One turn sends every row of this set to another row. A few are shown first. Where does it send the rows asked after them?
Vonu: 7 6 -8 -7 9 15 5 -5 7 1 25 -34 -6 -9
fulu: 12 -7 -11 8 7 8 -11 0 -3 -8 0 -12 -1 -7
Fezu: 7 7 -10 -7 13 -3 13 22 -1 1 31 -29 -8 -9
Gak: 15 -6 -7 14 11 -5 1 5 -4 -1 13 -9 10 0
rut: 12 -8 -8 8 8 9 -12 1 -2 -8 2 -14 -1 -4
bego: 6 5 -7 -10 13 13 2 -4 8 1 25 -31 -6 -13
tuti: 8 8 6 -16 -1 5 1 -6 3 3 12 -15 -21 -20
kir: 15 -5 -1 6 1 -10 0 0 -6 -5 1 0 -2 -15
zep: 17 13 3 12 -3 -2 15 16 -3 16 26 -17 -7 -4
pufir: 7 3 -10 -10 11 18 5 -1 6 -3 22 -32 -5 -12
dapa: 10 8 4 -11 -2 3 3 -10 6 -1 13 -16 -20 -23
lom: 15 14 1 9 0 -6 15 16 -8 19 24 -20 -7 -8
Tani: 15 15 2 8 0 0 20 15 -7 17 23 -18 -8 -9
veko: 2 -8 -14 1 11 -9 -5 11 1 -14 8 -7 -3 -8
tif: 13 -9 -8 13 10 -5 2 7 0 0 12 -7 8 -1
megim: 7 7 6 -16 -3 3 6 -6 6 1 15 -15 -21 -19
Mis: 4 -7 -11 -3 12 -11 -3 11 -1 -15 11 -6 -1 -8
buru: 16 -4 -12 13 7 -10 -7 14 -10 -7 5 -12 -10 2
zopu: 18 -2 -10 12 6 -10 -8 14 -12 -9 6 -10 -11 -1
gibu: 0 10 -13 -5 9 -6 14 21 1 0 29 -26 -7 -8
lof: 15 18 0 4 -6 7 -3 11 -6 10 11 -20 -29 -8
Bobub: 7 5 -8 -8 12 17 5 -4 9 3 24 -31 -9 -9
kiv: 6 11 -10 -4 12 -4 15 20 0 -1 31 -28 -13 -11
kidin: 4 8 -14 -6 12 -5 15 20 1 1 29 -29 -15 -10
nitap: 15 21 2 4 -5 5 -2 8 -6 8 13 -20 -29 -9
tuse: 14 -10 -6 15 10 -5 4 6 -2 0 11 -9 8 -2
kito: 2 -9 -11 0 12 -11 -4 12 1 -14 8 -9 -5 -7
Bik: 15 13 0 10 -1 -1 19 14 -4 19 23 -19 -8 -11
kovil: 16 18 2 3 -8 6 -4 9 -4 7 13 -22 -29 -7
Vav: 9 9 6 -14 0 5 6 -4 6 1 15 -13 -23 -20
maz: 20 17 5 3 -7 4 -5 10 -7 10 13 -19 -26 -11
Lopi: 18 16 3 1 -8 2 -1 7 -8 8 10 -19 -30 -5
zofiz: 11 -7 -1 8 1 -11 0 2 -3 -4 1 -1 -5 -15
nese: 6 8 -7 -9 13 15 6 -5 5 2 24 -31 -9 -10
gub: 5 8 -11 -5 8 -5 15 22 1 -1 30 -29 -13 -10
ketiz: 6 8 5 -14 -1 4 5 -5 8 4 14 -12 -23 -21
zani: 15 -4 -10 13 6 -8 -8 15 -11 -7 3 -14 -11 0
fomig: 14 -7 -4 9 2 -12 -1 2 -4 -4 1 -1 -5 -15
vasa: 12 -3 -10 7 8 7 -14 1 -4 -10 3 -12 -1 -6
bip: 13 13 2 8 -5 -1 18 13 -5 18 22 -19 -6 -8

vasa -> Mis
Vonu -> gub
Where do these go?
kidin -> Bik
Lopi -> dapa
nitap -> Vav
lom -> maz
kito -> tuse
tif -> buru

